Each row is where one point has got to under a steady rotation. How many steps took it there?
The counts run from 0 to 646.
 36   4   8   2  -4 -17  -1 -26  24  -8 -12  11  21   2  -8 -38  23  12 -15  38  31 -12  17 -14   9 -56 -22 -15  20  -8  41  56   1   4 -27 -54 -19  27  25 -13  13  24 -13 -17 -13  30  17  10   3   4   4  19 -16   9  26  -2 -16   8 -12  17  10  -1   2  23  -9 -41  -6   8 -55 -15   2 -16  17  -1 -11 -25  34  12  11  26  46  24  10   2  24  20  10   6  14 : 34
 18  11 -24 -12   5  27   1 -10  17   1 -14   0  13  10 -51   4  14  33 -12   4 -10  -5 -24 -24  21 -47 -32   7 -46  -5  15 -13   2  31   7 -45  -6   7 -12 -18 -35  24 -32  -8 -16   6 -30 -14  -4  -5  -8  13  25  22 -16  54  39  27  21  -3 -34  -5 -31  28   0  -7 -20 -13  -6  28  10  -9  14 -19   3 -26  47   0 -45   6  28 -13  -1   1  17 -11  37 -20 -13 : 404
 -2  20  13 -10 -20  52 -48 -11  -3  -1  23 -29  36 -21 -17  -8  13  -2  -9  -7 -22 -13  16  21  26 -43  -4  27 -21  30  13   8  43 -46   0 -44  -7  -7   6  18 -25   6  35 -30 -10 -10  15  -5  16  -1  23 -14 -27  10  24  12  12  14  22 -28  24  12  11  -3  -4  10  -5 -34  11 -27 -13  -4   7 -37 -23   0  20  17  11 -13  29  -7   9  16  -2  37  56 -26  29 : 444
  6  22 -26 -11 -37  19  22 -38  62  -5 -14  -4   9  12 -47 -30 -19  13 -26  38  -4   8  -7  21 -11 -23  21 -12  24   1  18  14  10  29   3 -58  24  19 -21  23 -42  29   8 -34   5 -21   8  15 -26  -2   2 -15 -36  23   7  26  12 -19  22  20   3 -15  15 -10 -10  17  -2  22 -29 -15  -7   1  25  -8  -5 -20  48  -8   6  23   6  31   7 -21 -21 -20  11  14  -1 : 297
 43  25   8   5  -8   8 -34   1  24 -35 -31  17   2  34 -15  -5  13  35  -3  30   6   1 -13  -2  16   3 -34   3 -18  -6  -8  16   6  -3  -2 -45 -22  46  28  11   0  31 -23 -37 -22   2  26  -3   1  20  -5  10  14  -9 -12   3   1  -8   9   4  30  20  28  16 -26 -10   6  -2 -49  -7  -6 -22   9 -37 -10 -27  77 -17   1  10  17  44  26  33   8  -7  23  12 -13 : 560
 11  -2 -13 -25   3  -1 -32  -7 -14  -9 -30 -29   5  -2 -21  33  15  -3 -24 -15 -39  -1  -3  -2  17 -25 -17  -2  14 -21  11  -4  91 -22 -25 -47  -9 -13  48   8  -7  -5  14  -8   3 -13   8 -27  -8  -4  10  -6  21  19 -17 -14   7  13  21 -15   9  14  13   8 -15   7  10 -27  22 -38  16 -35 -11 -48  11  -2  23   8 -30  33  24 -46  13 -13   2  49  10 -12   8 : 68
  7  28 -27 -27 -12  33 -13  -4   8  -7  -2 -35  23  -1 -15   9  23   3 -14 -15  -3 -19 -24 -19  22 -67 -40  44 -43  35  28  14  20  35  15 -39  -1   9 -13 -29 -33   8 -11  -8 -12  -5 -23 -30  -7   6 -22  20   7   6   2  51   5  18  14 -10  -6  -6 -41  20   0 -14 -20   2  17  13   2 -41  10 -37  12   2  36  -6  -8  35  13 -20  -5   7   6  12  37 -29   7 : 244
 77   1   8 -27  -6   1  10 -22  42  -1   7  -2  15  30 -59  -4  -5  12 -30  47 -37  -2   6  -3   4 -19  22  -7  25 -29  15   6   1  27 -14  -4  12  -5  21  16  -8 -20  27 -34  13  14   5 -31   8  22  15 -20  19   5  -5  -9  19 -15  30  12   2  -4   6  26 -27 -20  46 -29 -37   2   9   5  12 -20  -8 -31  53  15 -28  -1  29  -6  16 -13   9  -7  20 -11  -7 : 497
 27  23  -8 -45 -35  24 -10 -12 -23  -3  22 -36  24  26 -49   0  32  19 -27  14 -21  -6  10  -5  20 -16   9  38 -40  40 -17   0  17  33   8 -32 -25   8  11  17 -13  -6  14 -30 -26 -23 -10 -35  30  16   3   0  31 -28 -13  21  16 -16   4  -6   9  14   4  24 -12   4 -24 -34  -6  -3  -5   7   8 -22 -12  -8  48 -17   1  22  28  15  13  20 -25   8  40 -22  19 : 241
 12  26  18 -24 -57   7  12 -43  17  -6  10   2  36  36 -52  27  18   0 -13  37  -4 -25  18   4   2 -25  42  -6 -20  31  -6  10  -5  24  29 -20  14  21 -13  -3   1  35  -7 -34 -35  29  19  -4  25  24   8 -18 -34  -8  29   0  -1 -17 -20  -3   6 -25 -13  20 -11 -39   0 -20 -40  13 -12   6   4 -16  11 -27  39   1  28  -8  37  36  17   4   8   9  12 -22 -16 : 97
  1  -3  -6  11   7   4 -20 -20  14 -19 -49  10   6  40   9  -4  47  49 -13  -2  -8 -10   0   3   1 -37 -21  -9 -15  -3  14  35  15   5  -7 -35 -12 -10  11 -25  23  46 -30   1 -11  14  -1   6 -30   4 -17  32  -3  -7 -30  16 -10  14   7 -21   9   1  -6  28  -5 -21 -18 -26  -6  -9  -6 -29  -3 -42 -30   0  64 -16 -26  31   1  -6  45  29  22  29  -1  11 -19 : 568
 20  15 -21 -26   1  41 -10  -5  22   7 -25 -15   1  -4 -18   3 -15  15 -35  -7 -36  13 -24   2  17 -35  -8  18   5  -7  18 -11  48  18   1 -50  13 -16   1  24 -46 -13  12  -1  16 -26 -18 -17 -22  -5   7  -5   7  19 -22  17  17   3  46  -4   1  18   8  -1 -11  19   2  -6  17 -11  16 -34  -4 -61 -16   3  54  -3 -36  32  -9 -49  12 -13   8  13  37 -23  11 : 145
 66  12  -2 -31  -7 -11 -26   5  30 -12 -15 -18 -14 -13 -38   4   2 -11 -11  20  -7 -17   6 -48  10 -25 -21  16 -10  -6  15  21  18  22 -21 -27 -14  27  24  -7  10   5   7 -32  -3  31   9 -28  11  23  18  -2  35  16  16  -5   8  37 -10   9   8 -18   3  26 -20 -42  25  -4 -39  15   6 -23  23 -24  22 -44  30  14 -25  21  42  -5 -11  16  27  -1  35   6  18 : 336
-43  20 -27 -15 -42   8  -8 -62   5  16 -18 -24  17 -16  -8   9  16   7 -10   1 -15   2  37  16  -2 -44  32 -20  -7  19  13  18  49   8   7 -57  18 -26 -19   2  15  54 -15   6  -6   4  12  23 -23 -17  14  -4 -33  16  16   0 -17  32 -21 -10 -14 -48   0  -2  14   6 -36  -5  20 -21 -15  -8   5 -29  -7  10  21   0  15  15  -2  -6  22  -2  -9  43   4   6  20 : 449
 31   9 -10 -10 -10  37 -18  -9  23   7 -15 -20  -5  24 -15   2   3  42 -28  10 -49  12  12  -6  13 -26  29  53 -27  26   8  18 -21  10   5  -3  15 -31 -30  -2 -14   4  16  -5  26  -3  -2 -23 -11  12   5  -2  21 -28 -20  14 -11  17  11 -19  -9 -33  29   7 -22  -7   7 -31   6   3 -27 -15  15 -45 -26   4  62   2 -22  13  -2 -11  45  10  13  19  49 -10  13 : 424
-27  11   2 -13 -37 -13 -23 -49 -12  -9   0 -28  32  -3 -10   4  27 -11 -18   8 -11  -4  38  19   6 -35   9 -32  15   9   5  15  76 -21  -5 -58  -4  -5  36   0  19  28  12 -17 -27   1  22  15  -5 -15  25 -10 -30  10  23 -16 -19  18 -27  -9  18  -9   8  12   6  -1 -19 -25   8 -48  -2 -11 -13 -30  -9 -10  -4   5  26  12  33  -8  14  -7  -5  61  -7   3  23 : 451
 31  21 -28 -41 -33 -13  -1  -2  18 -21 -31 -27  -1  -3 -21   1  -1 -27 -30  21 -18  -6 -18 -11  -2 -23   7   5  41 -12  13  12  64  36 -24 -48  12   9  27  11 -25  -8  10 -29   9  -1   5 -34 -18  20   4  -6   9  27  12 -18  15 -21  19   5  30   8  -3  -1 -24 -31  19  18 -12 -23  22 -37   0 -42  25  -9  41   0  -5  52   1 -13  -1 -18   3  17  -8  -9  15 : 153
 -4  41 -33 -22 -60   1  14 -49  33   2   9  -4  11  -3 -55  -5 -15  -2 -14  29  -1   8  29  10   9  -7  20 -14   1   9   1  -6  25  23   8 -66   5  32  -8  26 -13  33   6 -41 -22 -13  13  24   0 -13  28 -21 -32   9  20  18   0  15 -23  22 -10 -33   7   4  -1  11 -13  16 -13 -22  -9  12  15  -6   8 -34  22  -9  29   2  31  39  10 -19 -31 -10  16  20  18 : 457
 27  -5 -23 -17  -8  -5 -17 -13  10   6 -42 -10  -7   4 -38  -2  -6   8 -40  65  -1   6  10 -23  -8  -9  29  14   9  -7  15  33   4  10 -16 -45   2   9  18  43   4  15 -30  -6  19  -8  12   6 -18  13   4 -10  31   6   0 -35  -9 -13   0  14  13 -31  58 -12 -19  -3 -39   2 -37 -19  -8  -3  19  -9   2 -16  59 -14  -7  43  27  30  19 -34  -4   3  24  -4  25 : 56
 -3  20 -30 -36 -17  22  -5 -19   4   8 -17 -34  25 -12 -17  14  27   4 -14 -10 -12 -22 -14 -29  10 -76 -23  15 -40  25  19   2  27  36  13 -42   7  -2 -26 -37 -28  22 -23   2 -15  11 -28 -26   2  -3 -19  16  15  16   7  40  11  21   5 -15 -23 -18 -38  18   5 -25 -18   4  15  28   5 -25   9 -38  13   9  38   3 -21  35   3 -26  -3   9  14  18  25 -38   1 : 245
  3  27 -41 -31 -16  43 -14 -15  12  24   0 -34   7 -32 -27  10 -16   7 -18   0 -22   9  20  -6  30 -43  12  36 -24  45  24 -10  11  17   8 -55  18  -9 -30  11 -35   5  -4  11  16  -2 -28  -9 -18  -2  14  -1  12  15  12  23   5  26   0   2 -21 -24  13 -13  11  -2 -34   6  22   4 -16 -15  15 -43  -2   6  21   3  -5  17   3 -30   7 -23  15   7  56 -21  33 : 606
 60   5  -6 -34   5 -16  11 -25  46   3  -3  -6   6   3 -55  19  -9  10 -25  23 -35   0   8 -22  13 -25   2 -16  11 -33  18  -8  24  42 -11 -20   1  -9  18 -15   4  -5  15 -24   6  31   1 -36  -2   2  17  -5  33  20 -16  17  14  34   3   5 -30 -25 -14  32 -18 -14  30 -23  -7   7   9  -8   5 -19  12 -46  26  16 -45   3  34 -30  10 -24  19   8   6  -2 -10 : 413
 27   1  -5 -15 -16  12   1 -22  17   3 -22 -25 -12   1  -5   1  14  43 -24   9 -43   4  27   4  19 -37  33  34   1  42  26  24   9  21 -12 -16  16 -48 -15  10   1  -6  14  -3  30  15  -8 -20 -21   7   8   3  16  -6 -13   4  -3  -7  24 -18   6 -10  23   0  -6 -19 -23 -33   6  -3 -12 -24  10 -57 -43  16  51   5 -24  33 -22 -33  41   7  27  41  29 -20  12 : 507
 36   5   7  -8   6  27  17 -30  32  18  25  13  21  28 -41 -26  -7  40 -32  54  -4  23   4  21  36 -14  10  25 -10  35  25  25 -43   6   8 -46  -7   2  -3  26 -28   4   4  -9   1  -4  -8   5   6  -4   5   9   0 -32  -6  27 -19  -7   3  18 -14  -8  33  18  -9  16 -29 -26 -37  -1 -23   7  17 -15 -24 -14  56   2   1   0  37  20  34 -11   1 -19  36  -9  22 : 39
 29   7  -4  -5  10  14 -23   3   6 -20 -42   9  -8  21  -4 -10  25  58  -7   1  -6  -9 -17  -7  24 -27 -47  12 -32  -2   5  18   7  -1  -8 -49 -25  15  23  -5  -6  29 -32 -18 -11  10 -10 -14   5   9  -5  34  34  -1 -31  19   2   9  16 -10  13  23  15  26  -8 -11 -20 -20 -15  -1   6 -23   2 -51 -22 -10  75 -17 -27  32  11  -3  29  28  30   6  31   0   1 : 485
 27  -3  -8 -19  29  11  21 -40  11  34 -17  18  11   9 -13  10   2  35 -33  31 -25  14   9  23  22 -29   4 -19  16  16  31   8   5  -6 -11 -57  24 -26  20  20 -10 -16 -11  21   9  22 -25   1 -14 -18  17  19  14   2 -11 -10  -7  -7  23   7  -4   5  26  11  11   1 -47 -24 -12  -8   9  -7 -17 -50 -17   1  34   7 -24  18  15 -42  36 -38  36  19  28 -35  13 : 46
-14  33  -9  -7 -24  27 -22 -23  -5 -10   6   1  59  27 -41  12  18 -14 -23  25  19   4 -10  10  15 -31 -23 -11 -14  20   2  15  29 -37   4 -53 -18  37  20   4 -31  22 -16 -12 -36 -15  23   8   9  -5 -13  -3 -30  -3  29  -1 -13  -4 -14  -4  13   6   9  14 -11   5 -24   1 -30 -38  -9 -12  -8  -4  22  -7  32 -12  45   6  54  38  12  -3 -28   7  16 -15  19 : 460
  5  11 -34 -27 -36   9  -4 -29   4  24 -18 -38  19 -11 -44  -9  -2  -9 -36  48   2  -3  23 -19 -10 -40  50  22  -8  25  28  41 -11  35  -1 -36  13  12 -20  17   7  11 -13  -9  15   3   5   6 -12  12  -1  -9  -2   9  35  -9  -1  -8  -3   4  -6 -57  22  -9  -7 -21 -32  13 -27  -3 -16  -1  28  -2  17  -9  29  -1  15  44  27  29   6 -26  -5  16  24 -18  29 : 599
 51   5   4 -25  -2  40 -12  -6  23  10  -4 -10   6  30 -40  15  -1  38 -33  23 -44   4   6   0  22 -17  29  42 -24  26   7   1 -15   3   6  -8  21 -24 -17  13 -12  -3  16 -12  24   7  -9 -24   5  22   8 -13  26 -14 -14  18   2  -3  29  -8  -3 -23  22   2 -16  -9   7 -41  -7   8 -16  -5  12 -53 -25  -4  61   1 -26   3   0 -18  36   2  14  12  52 -23   4 : 423
 15  33  -9 -28 -18  11 -16 -12  22  -8 -10  -2  23 -13 -19  27 -13 -40  -8  29  21  -3 -12  -3  22 -22 -24 -11  29  15  11  14  41 -19  -5 -59   3  44  29   7 -32  11  -9  -8 -15   2  27   0  12   9  -2  -8 -24  22  45 -22 -21  -4 -18  12  18   2  16   3 -20 -22  -5  30 -35 -33   8 -38  -4 -32  50 -10  25  -7  29  20  31  16  -4 -16   9   3  23  -9  12 : 537
  1  11   4  14 -21  45 -55   5  30  -7   8 -17  24 -11 -47 -19   4   9 -11   1 -18 -18  14   0  13 -35  10  19 -22  -5  17  24  13 -44  -1 -40  -6  13   3  18 -18  31  36 -46   0   0  31  12   2   8  18 -28 -33  14  19  15  19  30  14 -21   4 -20  18  -8 -17  17  23 -25 -18 -25 -20  15  32 -10 -22 -21  20  24   4 -19  51  27  -1  20  -4  16  47   4  19 : 360
 12  21  11  -7  -5  -8  29 -50  51   9  14   9  17 -16  -4 -24  -3  30   2   2  -4 -22  29  23  29 -54 -15 -31  16   6  29   9  24  34  -3 -58  11 -24 -15 -22  -7  19  11 -22 -17  39 -15  -5  -4  -9  27   9 -17  21  -6  40   5  39  -3  11 -15  -1 -32  33  15 -24   5 -21  -7   9  15 -14   7 -35 -20 -22   8  12  -9 -22  17 -32  11  -1  41  17  11   8   0 : 28
-22   6 -22 -30  -4  -2 -32 -28 -31   8   1 -37  29   2 -10  31  35 -16 -29   1 -16  11  19 -12  13 -38   5   3 -19  15   6  -3  67 -25   0 -40 -11 -13  38  -7   4  14  -5  21 -13  -1  12  -3  -6 -15   9   6   0   6   0  -9 -34  32 -25 -18 -12 -29  12  19   3   3 -38 -28  24 -51 -12 -14 -13 -30  18  -1   8   1  15  23  41 -27  16 -18  -5  59  11 -10  23 : 610
 15  18  29 -22 -44   7   2 -39   7  -9  16   0  44  40 -35  22  29   6 -14  36 -13 -20  13  10   9 -23  26  -6 -31  41  -6  14  -7   8  16 -20   3  22  -4  -2   6  29 -10 -26 -49  19  25  -2  24  23   7  -9 -14 -24  35 -14 -17 -15 -12 -10  18 -14   2  22 -11 -36  -9 -23 -38  -5 -28   4   2 -23  -2 -11  49  -6  36  -5  32  35  29  22   2  12  18 -22  -2 : 98
-28   9  -2   0 -29  26 -36 -37  -9   0 -25 -20   5  -8   0 -11  18  28   2  -2 -33 -16  50  16   6 -33   5 -23   0   8  14  18  55 -47  -7 -53  -7 -23  18  19  18  45   7 -23 -17   5  17  25 -12 -12  35 -10 -28  17  -4  -5   1  26   1 -29  17  -3  21 -10   5   4 -21 -29  15 -31  -8  -6  10 -44 -45   6  22   6   0   2   4  -9  24  19   4  51  20   2  21 : 367
 11   8 -13 -41 -23  14  16 -27 -20  11 -20 -12  20   9 -58  22  24  31 -27  29 -11  -8   1 -13   5 -41   1   2 -44  19   5 -15   1  32  17 -37   7  17  -6   8 -14  23 -54  -8 -27  18 -32 -10  13  14  11  -7  31   9   5  21  42 -21  14  -9  -7  -8 -18  14   7 -22 -44  -8 -11  31   7  13   1 -21   9 -15  48  -2 -20  24  27  -3  13 -11   7   0  28 -52  -2 : 322
